(in the rows, 128 means zero)
One turn sends every row of this set to another row. A few are shown first. Where does it send the rows asked after them?
Petir: [134  92 110 131 129 129 114  95 119 158 129 128 148  95 133 145 161 128
 102 121 147 137 115 144  83 168 144 123 138 156 108 117 124 132 111 111
 144 157 125  98 133 110 156 101]
peve: [163 104 101 124  93 155 107 128 136 161 140 163 131  88 104 142 132  95
 157 135 128 158 103  99 129 151 145 151 155 152 145 124 151 132 133  96
 146 191 137 112 147 107 157 122]
pof: [157 124 106 128 116 134 159 120 140 139 152 141 146 169 117  88 128 116
 137 100 159 145 125 109 119 134 181 134 118 165 138 121 146 152 107 117
 135 156 158  80 136 111 161 122]
kura: [171 118 103 134 115 121 147 108 132 150 141 140 148 157 130  91 129 111
 146  94 154 156 116 116 129 111 156 140 128 167 144 110 134 163 103 104
 124 164 145  80 144 116 160 130]
Doboz: [121 133  98 167 160 164 132 128 134 125 132 143 129 135 138 121 136  91
 131 115 107 168 142 124 144 128 158 132 132 159 109 118 110 133 127  93
 147 171 114 102 131 103 154 105]
netuk: [134 130 118 155 159 171 139 101 137 139 145 141 134 145 138 135 129  68
 145 104 124 157 125 138 154 151 162 126 136 155 118 123 123 145 149  95
 143 156 118 112 118 101 143 105]
Kuz: [123 129 122  93 128 120  98 155 136 173 117 158 154 125 146 136 107 122
 145 106 130 155  98 116 129 137 154 144 100 162 105  90 129 125 106 103
 119 153 128  99 117 103 156  96]
zum: [119 130 125 148 156 170 129 117 135 119 153 165 142 144 114 135 136  84
 149 124 126 144 106 135 150 138 156 131 119 160 119 122 119 122 143 122
 127 156 126 116 114  88 157  97]
vipo: [142 101 119 108  95 160 130 131 134 147 142 140 123  88 117 141 130 100
 143 114 127 137 121 109 141 171 165 138 171 159 111 121 140 137 134 110
 145 174 141  78 149  92 147 153]
Ronun: [164 129 113 114 122 123 161 126 135 138 145 163 149 157 112  94 132 116
 145 108 176 153 106 115 144 134 178 151 130 152 128 129 144 161 106 116
 130 158 143  77 130 107 148 125]
kof: [137 120 107  94 128 114  82 127 134 163 147 133 144 135 168 111 101  98
 129 107 120 142  96 103 120 135 162 128 126 140 110  87 121 129 121  99
 143 155 133  89 120 118 130 103]
Fafim: [141 100 129 127 133 127 117 116 120 152 133 156 157 109 120 156 175 132
 107 135 165 143 106 117 100 165 140 124 152 142 106 131 127 130 111  97
 144 157 125 112 124 113 138  91]
bepe: [148 105 118 121 101 171 122 120 129 158 152 158 137  99 101 141 132 115
 148 143 120 141 103  93 144 173 169 156 154 165 115 110 143 129 124 106
 156 188 150 101 159  91 148 127]
Fikef: [142  89 123 127 129 117 117 112 112 160 132 140 154  95 125 152 167 131
 102 123 151 151 112 135  99 151 129 125 150 157 116 123 122 125 113 100
 138 152 116 109 132 115 147  95]
deba: [149  98  99 121  85 153 118 151 146 151 138 148 123  98 104 133 133 101
 133 120 111 146 127 102 114 152 153 129 161 155 136 125 141 119 141 106
 138 174 136 101 142 100 165 142]
ditu: [123 124 102 150 160 148 116 121 122 103 142 159 129 121 126 118 132  75
 147 126 130 164 105 139 152 112 146 142 135 142 118 127 109 126 138 106
 138 169 121  94 124 100 144 103]
luru: [122 152 123  87 136 134 109 146 148 158 142 125 139 133 164 146 119 112
 146 111 135 146 120  91 122 149 161 126 115 157 115  96 138 136  91 108
 138 162 139  96 116 119 144  95]
nedu: [130 122 118  80 136 119 108 142 132 172 143 134 139 145 136 142 106 105
 130 105 146 158  91 111 138 148 175 146 127 143 122 103 132 117 120  91
 147 144 146 107 105 117 114  89]
Riman: [169 123 105 130 120 120 149 126 129 150 141 166 154 166 109  88 140 130
 134 113 146 160 102 103 143 113 164 150 129 165 130 110 127 148 100 111
 122 164 141  87 140 106 154 126]
gapap: [133 103 119 127 133 136 114  99 127 151 129 141 150 106 132 147 169 124
 108 131 167 129 107 129  85 181 153 122 143 138 102 127 130 140 112 105
 149 164 131  99 124 113 143  99]

luru moves to nedu
netuk moves to zum
Riman moves to kura
And these:
Fafim moves to Fikef
peve moves to deba

One turn sends every row of this set to another row. A few are shown first. Where does it send the rows asked after them?
Lamo: [139 127 141 124 136 114 154 123 122 121 125  91 113]
Kasu: [130 102 150 128 119 113 114 131 118 131 110 114 151]
dufeg: [124 155 139 123 115 119 109 114 114 143 124 111 123]
Mor: [135 125 134 136 107 101 149 121 137 129 135 101 118]
zol: [141 118 141 144 135 122 170 131 103 147 131 136 106]
Fopa: [131 134 131 135 108 144 147 136 123 123 143 170 146]
Kav: [121 129 114 126 151 138 146 131 142 133 123 162 141]
vol: [126 142 113 110 119 109 102 123 114 118 125 113 118]
Masu: [133 143 134 141 140 142 152 132 144 136 120 163 133]
Fer: [124 109 165 137 121 103 129 133  94 121 115 123 138]
zeme: [138 130 108 152 132 143 132 133 122 119 105 136 110]
turo: [135 109 138 125 126 100 128 138  83 125 132 119 143]
lobig: [127 135 150 115 119 124 105 104 101 123 138 116 115]
Reban: [148 117 137 129 115 149 160 140 116 115 150 161 144]
Vasu: [130 133 134 113 127 118 107 125  91 121 154 109 124]
rizuk: [124 130 117 125 155 140 147 124 128 138 144 161 119]
laded: [107 103 131 123 115 128 146 129 115 157 135 156 121]
Gog: [135 130 141 132 156 147 112 124 115 121 130 123  93]
sova: [145 118 136 130 105 120 124 128 102 120 127 117 167]
kude: [136 122 133 115 137 151 119 131 157 119 125 156 124]
Moze: [135 115 120 124 136 146 108 137 117 100 125 166 123]
supi: [129 120 143 129 115 175 124 133 126 127 147 123 137]
vepir: [135 117 114 123 127 147 117 126 145 102 136 160 126]
suzov: [137 100 170 125 109 141 123 142 100 118 136 140 118]
Gipe: [142 122 122 133 143 108 143 128 107 121 146  97 125]
nomur: [119 122 125 129 138 105 152 127 133 141 150 103 138]
sevab: [140 122 140 131 105 134 136 131 138 120 130 177 130]

dufeg moves to Mor
turo moves to Vasu
And these:
Moze moves to rizuk
kude moves to Masu
sova moves to vol
Gog moves to zol
laded moves to supi
Fopa moves to vepir
Lamo moves to Fer

